In the data rows, 128 means zero.
Here is a table of points, one per row:
vec![128, 156, 104, 125, 121, 157, 90, 145, 129, 132, 114, 195, 126, 103, 113,
     121, 105, 119, 104, 161, 135, 132, 123, 143, 151, 123, 120, 61, 112, 150,
     105, 103, 136, 152, 130, 115]
vec![106, 147, 86, 124, 128, 129, 95, 86, 149, 131, 127, 82, 87, 130, 104,
     120, 80, 147, 128, 138, 120, 145, 153, 104, 142, 145, 126, 140, 122, 142,
     167, 141, 134, 122, 135, 126]
vec![89, 127, 105, 122, 100, 131, 116, 114, 144, 113, 121, 182, 116, 130, 149,
     94, 127, 119, 120, 122, 142, 155, 129, 195, 131, 122, 78, 146, 169, 155,
     115, 129, 172, 188, 141, 124]
vec![99, 151, 111, 123, 131, 120, 124, 130, 110, 119, 119, 120, 134, 142, 167,
     106, 122, 124, 158, 102, 131, 142, 101, 144, 104, 108, 102, 130, 151, 128,
     100, 137, 152, 119, 117, 125]
vec![117, 117, 134, 109, 152, 150, 147, 135, 144, 156, 85, 128, 136, 112, 99,
     160, 140, 116, 145, 135, 148, 67, 118, 168, 144, 129, 148, 138, 137, 110,
     137, 122, 128, 164, 142, 147]
vec![126, 121, 129, 142, 117, 178, 122, 148, 152, 67, 168, 143, 159, 110, 116,
     135, 171, 135, 128, 152, 169, 73, 111, 101, 138, 131, 142, 126, 136, 104,
     102, 120, 110, 134, 131, 139]
vec![150, 84, 88, 146, 151, 87, 93, 159, 142, 79, 153, 51, 137, 132, 103,
     127, 134, 164, 136, 141, 111, 152, 78, 163, 123, 129, 112, 135, 113, 138,
     146, 149, 107, 140, 122, 123]
vec![121, 159, 136, 110, 131, 118, 132, 117, 84, 142, 191, 119, 125, 124, 138,
     62, 120, 134, 146, 150, 139, 115, 181, 117, 156, 118, 143, 144, 144, 148,
     147, 127, 124, 138, 131, 132]
vec![148, 119, 131, 123, 94, 137, 95, 113, 95, 106, 158, 125, 103, 118, 150,
     151, 106, 136, 155, 97, 138, 75, 75, 117, 139, 133, 153, 108, 126, 109,
     160, 125, 150, 130, 144, 117]
vec![129, 138, 118, 124, 127, 134, 123, 124, 131, 123, 100, 100, 136, 118, 131,
     164, 105, 112, 100, 156, 111, 168, 153, 167, 116, 127, 139, 128, 182, 116,
     138, 146, 180, 86, 153, 167]
vec![126, 137, 186, 112, 158, 124, 113, 157, 108, 112, 117, 143, 118, 127, 128,
     128, 160, 154, 154, 114, 129, 139, 122, 161, 112, 128, 135, 145, 87, 141,
     126, 149, 112, 126, 85, 145]
vec![158, 115, 108, 139, 117, 101, 151, 121, 150, 114, 119, 108, 107, 165, 141,
     88, 118, 108, 77, 113, 104, 122, 127, 164, 112, 143, 185, 143, 150, 120,
     101, 143, 109, 117, 135, 138]
vec![136, 123, 127, 169, 109, 127, 143, 143, 106, 166, 125, 131, 158, 124, 145,
     140, 107, 149, 154, 122, 124, 124, 138, 144, 167, 117, 135, 156, 129, 104,
     122, 133, 128, 126, 135, 101]
vec![182, 124, 121, 104, 134, 159, 92, 117, 122, 138, 100, 186, 147, 126, 85,
     68, 155, 137, 104, 133, 136, 110, 144, 136, 161, 130, 124, 133, 107, 130,
     166, 142, 125, 124, 130, 114]
vec![106, 153, 110, 124, 106, 158, 151, 129, 115, 107, 137, 158, 116, 149, 121,
     162, 146, 120, 125, 146, 102, 87, 101, 108, 97, 126, 124, 117, 127, 142,
     146, 116, 145, 156, 174, 135]
vec![105, 144, 145, 140, 144, 188, 150, 147, 147, 189, 167, 123, 165, 150, 110,
     96, 114, 128, 148, 130, 135, 128, 93, 131, 111, 124, 132, 100, 152, 103,
     124, 158, 123, 147, 121, 127]
vec![75, 151, 139, 102, 153, 72, 135, 127, 114, 126, 140, 173, 129, 147, 134,
     133, 126, 97, 91, 133, 124, 113, 106, 108, 148, 126, 129, 125, 104, 140,
     127, 119, 144, 81, 90, 113]
vec![172, 106, 146, 137, 114, 113, 85, 153, 134, 83, 144, 148, 163, 87, 143,
     142, 133, 141, 92, 128, 135, 157, 143, 116, 96, 154, 145, 108, 167, 145,
     135, 134, 154, 110, 144, 101]
vec![170, 153, 119, 170, 156, 116, 113, 185, 119, 154, 131, 160, 39, 127, 141,
     134, 144, 136, 159, 153, 85, 111, 139, 119, 143, 114, 121, 139, 156, 125,
     96, 129, 129, 123, 122, 140]
vec![117, 86, 98, 131, 128, 126, 146, 142, 99, 149, 141, 152, 152, 140, 158,
     120, 127, 150, 170, 155, 100, 114, 149, 156, 145, 132, 124, 144, 118, 146,
     81, 118, 105, 39, 175, 129]
vec![133, 122, 158, 176, 156, 103, 106, 0, 145, 127, 135, 148, 146, 141, 124,
     139, 132, 130, 148, 126, 110, 108, 108, 136, 117, 117, 146, 134, 164, 134,
     108, 109, 119, 140, 148, 112]
vec![155, 125, 128, 112, 115, 120, 112, 157, 169, 105, 101, 113, 140, 164, 139,
     124, 107, 111, 181, 128, 118, 97, 146, 127, 119, 150, 154, 104, 130, 126,
     152, 121, 78, 116, 118, 129]
vec![100, 128, 163, 141, 131, 151, 122, 136, 134, 100, 185, 151, 119, 139, 106,
     119, 150, 127, 132, 170, 116, 108, 142, 119, 110, 124, 115, 144, 137, 79,
     161, 113, 144, 143, 101, 125]
vec![166, 80, 147, 123, 138, 147, 114, 130, 128, 135, 138, 162, 93, 149, 172,
     147, 117, 133, 142, 112, 173, 125, 104, 99, 138, 136, 103, 160, 113, 145,
     132, 119, 93, 139, 85, 122]
vec![141, 89, 96, 111, 145, 107, 117, 128, 157, 98, 124, 168, 128, 97, 79,
     147, 136, 143, 132, 83, 120, 173, 131, 74, 138, 121, 159, 125, 148, 104,
     50, 145, 100, 159, 112, 112]
vec![147, 190, 144, 126, 92, 132, 128, 173, 119, 128, 107, 119, 147, 92, 124,
     115, 135, 69, 162, 140, 121, 121, 97, 108, 145, 103, 123, 187, 136, 126,
     100, 101, 115, 143, 123, 104]
vec![103, 148, 152, 94, 117, 118, 200, 110, 140, 102, 115, 118, 138, 135, 160,
     131, 111, 146, 106, 120, 111, 132, 138, 173, 114, 149, 137, 137, 118, 114,
     118, 143, 113, 128, 144, 151]
vec![150, 138, 107, 168, 145, 70, 129, 140, 79, 157, 148, 130, 137, 93, 126,
     131, 126, 165, 153, 117, 136, 90, 152, 150, 88, 129, 175, 100, 108, 118,
     67, 110, 144, 150, 110, 124]
vec![76, 106, 142, 112, 145, 137, 112, 109, 113, 148, 117, 72, 126, 150, 106,
     115, 132, 102, 125, 133, 132, 111, 128, 63, 87, 143, 125, 144, 116, 122,
     63, 107, 130, 129, 116, 145]
vec![99, 107, 159, 164, 139, 120, 148, 113, 136, 119, 101, 102, 98, 118, 150,
     120, 133, 126, 126, 139, 152, 146, 127, 150, 136, 106, 98, 99, 129, 94,
     145, 129, 119, 95, 209, 121]
vec![105, 81, 153, 92, 114, 120, 125, 144, 155, 161, 143, 157, 127, 161, 107,
     127, 105, 132, 138, 106, 128, 95, 160, 144, 96, 103, 119, 135, 146, 118,
     142, 120, 168, 115, 152, 137]
vec![119, 93, 147, 146, 56, 129, 87, 117, 93, 141, 98, 116, 123, 184, 124,
     152, 174, 150, 141, 122, 115, 124, 110, 162, 111, 145, 171, 119, 161, 125,
     135, 131, 115, 113, 112, 131]
vec![168, 140, 138, 94, 139, 180, 152, 118, 124, 136, 170, 71, 95, 139, 109,
     162, 158, 120, 88, 114, 94, 155, 143, 147, 155, 133, 127, 111, 120, 139,
     125, 127, 130, 148, 124, 82]
vec![146, 125, 136, 143, 126, 114, 95, 138, 148, 135, 165, 141, 160, 103, 151,
     151, 127, 80, 151, 161, 115, 95, 150, 104, 154, 120, 132, 135, 92, 137,
     110, 231, 107, 144, 154, 133]
vec![80, 115, 157, 147, 130, 135, 109, 124, 96, 128, 117, 135, 117, 123, 116,
     117, 107, 116, 139, 21, 100, 152, 131, 155, 105, 125, 124, 132, 103, 136,
     144, 170, 135, 112, 115, 152]
vec![122, 143, 138, 110, 111, 125, 98, 94, 117, 107, 118, 136, 108, 109, 98,
     83, 124, 120, 98, 167, 165, 113, 139, 111, 139, 154, 90, 129, 105, 134,
     123, 122, 117, 144, 121, 138]
vec![137, 169, 80, 153, 129, 150, 85, 137, 125, 140, 138, 114, 154, 123, 124,
     92, 154, 104, 77, 110, 136, 97, 101, 154, 145, 123, 97, 127, 97, 113,
     153, 114, 124, 137, 105, 125]
vec![143, 130, 131, 108, 110, 139, 173, 114, 137, 116, 112, 106, 132, 128, 152,
     118, 110, 132, 79, 135, 135, 113, 145, 113, 102, 0, 121, 123, 93, 121,
     158, 120, 113, 123, 117, 135]
vec![120, 131, 125, 114, 101, 111, 132, 128, 149, 139, 145, 78, 120, 129, 117,
     141, 140, 141, 125, 113, 121, 159, 117, 85, 212, 131, 143, 114, 128, 152,
     119, 120, 165, 86, 126, 144]
vec![124, 98, 113, 147, 123, 160, 168, 111, 131, 126, 116, 144, 95, 148, 105,
     110, 119, 118, 143, 130, 147, 136, 114, 131, 79, 123, 148, 132, 112, 183,
     100, 153, 121, 110, 98, 137]
vec![163, 154, 148, 153, 133, 155, 133, 151, 148, 85, 118, 158, 134, 147, 105,
     127, 119, 132, 101, 101, 113, 121, 127, 110, 134, 136, 128, 132, 121, 109,
     94, 97, 74, 89, 126, 141]
vec![130, 106, 100, 107, 121, 105, 144, 125, 161, 126, 128, 119, 112, 64, 96,
     126, 159, 136, 159, 105, 104, 137, 104, 124, 152, 131, 128, 134, 134, 131,
     159, 117, 140, 112, 92, 118]
vec![156, 115, 114, 104, 121, 99, 97, 135, 133, 184, 154, 146, 137, 108, 135,
     164, 89, 121, 96, 127, 120, 156, 124, 130, 75, 150, 116, 144, 177, 101,
     132, 137, 107, 105, 126, 143]
vec![147, 111, 96, 112, 123, 99, 162, 109, 126, 129, 123, 127, 149, 156, 99,
     127, 161, 141, 149, 135, 88, 158, 119, 99, 127, 134, 37, 101, 116, 130,
     145, 140, 134, 150, 99, 111]
vec![107, 105, 106, 81, 129, 141, 131, 73, 88, 148, 118, 118, 114, 119, 123,
     124, 118, 106, 115, 141, 129, 139, 122, 203, 159, 138, 115, 143, 122, 93,
     93, 111, 135, 145, 134, 153]
vec![158, 124, 150, 148, 139, 127, 117, 131, 159, 129, 123, 129, 140, 150, 144,
     126, 133, 129, 122, 114, 143, 99, 114, 105, 143, 119, 102, 118, 102, 152,
     101, 118, 180, 136, 100, 219]
vec![161, 156, 143, 135, 139, 132, 113, 142, 101, 128, 109, 108, 140, 76, 110,
     153, 123, 138, 92, 149, 136, 135, 141, 91, 97, 140, 99, 163, 147, 125,
     149, 148, 131, 122, 147, 121]
vec![112, 122, 139, 139, 134, 131, 138, 136, 135, 145, 143, 173, 137, 145, 122,
     168, 124, 155, 126, 146, 119, 129, 80, 126, 123, 132, 183, 146, 136, 153,
     171, 113, 124, 147, 122, 153]
vec![156, 156, 139, 157, 127, 87, 196, 161, 141, 138, 134, 158, 134, 136, 121,
     94, 155, 136, 96, 118, 144, 137, 124, 64, 147, 164, 135, 129, 110, 79,
     194, 117, 105, 168, 176, 138]
vec![106, 173, 147, 106, 115, 112, 157, 125, 156, 115, 124, 96, 113, 136, 166,
     89, 101, 120, 132, 130, 152, 113, 139, 136, 102, 140, 122, 107, 129, 131,
     127, 112, 112, 111, 143, 124]
vec![141, 149, 148, 113, 157, 152, 164, 120, 134, 94, 140, 125, 135, 155, 128,
     122, 87, 108, 148, 112, 148, 120, 112, 141, 122, 156, 119, 119, 116, 139,
     123, 130, 165, 116, 88, 120]
There is one direction along which these points spread out most. Take the direction at right angles to it along which they spread out most. Then take the direction at right angles to both along which they spread out most. Go by this last direction. For each point below, how far along it does it lie, from 0 to 99? The average is 50, and the first point in the table lies past the average. One standard deviation of the points above along it is 16.
vec![132, 171, 85, 95, 134, 109, 122, 104, 167, 132, 144, 135, 97, 113, 106,
     159, 166, 122, 159, 109, 138, 141, 143, 124, 105, 121, 124, 115, 71, 109,
     148, 116, 132, 107, 147, 108] 35
vec![70, 108, 115, 163, 135, 128, 150, 154, 162, 125, 126, 135, 131, 116, 197,
     117, 160, 106, 91, 113, 119, 110, 148, 109, 129, 147, 166, 128, 125, 143,
     149, 123, 79, 129, 82, 104] 59
vec![87, 123, 88, 138, 120, 137, 131, 108, 137, 127, 115, 107, 111, 145, 126,
     161, 118, 195, 141, 118, 173, 185, 146, 114, 147, 128, 109, 111, 135, 116,
     99, 141, 141, 125, 135, 127] 31
vec![111, 161, 139, 83, 170, 120, 130, 125, 120, 129, 103, 137, 125, 178, 134,
     123, 136, 125, 121, 153, 162, 123, 97, 130, 141, 110, 156, 141, 123, 126,
     136, 156, 176, 101, 116, 85] 57
vec![129, 143, 112, 152, 125, 121, 125, 121, 104, 125, 148, 133, 155, 107, 102,
     181, 118, 120, 108, 117, 153, 154, 150, 147, 110, 135, 105, 143, 167, 155,
     148, 117, 83, 91, 140, 150] 35
vec![138, 103, 122, 167, 140, 115, 153, 177, 103, 114, 131, 115, 148, 124, 94,
     135, 100, 108, 131, 154, 132, 83, 155, 111, 156, 125, 116, 162, 100, 147,
     137, 109, 179, 155, 130, 91] 51
vec![132, 96, 148, 123, 108, 113, 108, 141, 162, 161, 121, 107, 117, 90, 110,
     136, 145, 162, 113, 113, 127, 165, 80, 133, 110, 144, 129, 120, 105, 158,
     85, 140, 120, 122, 150, 87] 30
vec![150, 159, 143, 151, 73, 127, 164, 111, 91, 144, 121, 126, 146, 143, 146,
     148, 129, 91, 154, 161, 151, 144, 191, 120, 130, 128, 125, 139, 96, 112,
     114, 144, 160, 150, 116, 115] 57
vec![126, 117, 106, 130, 154, 177, 107, 128, 109, 109, 98, 138, 134, 116, 188,
     106, 131, 169, 138, 111, 82, 121, 99, 71, 116, 141, 143, 153, 118, 121,
     116, 133, 142, 139, 127, 127] 55
vec![111, 86, 135, 114, 97, 128, 79, 114, 91, 146, 104, 153, 129, 111, 145,
     139, 113, 141, 131, 161, 105, 178, 103, 156, 152, 128, 136, 99, 118, 126,
     115, 126, 108, 154, 104, 157] 46
vec![120, 111, 149, 168, 141, 114, 145, 138, 122, 113, 102, 104, 127, 115, 124,
     107, 95, 86, 140, 148, 116, 191, 118, 133, 127, 128, 155, 81, 136, 103,
     156, 113, 107, 124, 136, 130] 36
vec![140, 90, 129, 128, 174, 119, 139, 150, 83, 115, 112, 111, 133, 164, 139,
     124, 150, 82, 133, 93, 153, 164, 141, 113, 144, 126, 133, 101, 154, 143,
     156, 107, 108, 145, 210, 133] 40
vec![108, 137, 121, 116, 152, 135, 81, 128, 167, 139, 128, 86, 134, 139, 126,
     141, 129, 164, 142, 132, 107, 173, 164, 140, 131, 122, 139, 143, 95, 137,
     152, 82, 123, 170, 139, 125] 31
vec![168, 148, 120, 116, 138, 163, 161, 118, 137, 167, 131, 106, 145, 65, 153,
     124, 143, 108, 138, 144, 148, 132, 168, 112, 99, 149, 120, 126, 170, 146,
     182, 115, 166, 106, 106, 134] 34
vec![95, 155, 154, 96, 117, 107, 175, 127, 123, 125, 100, 92, 115, 144, 144,
     134, 109, 158, 93, 115, 125, 60, 172, 139, 140, 121, 84, 96, 187, 147,
     121, 145, 99, 131, 110, 119] 51
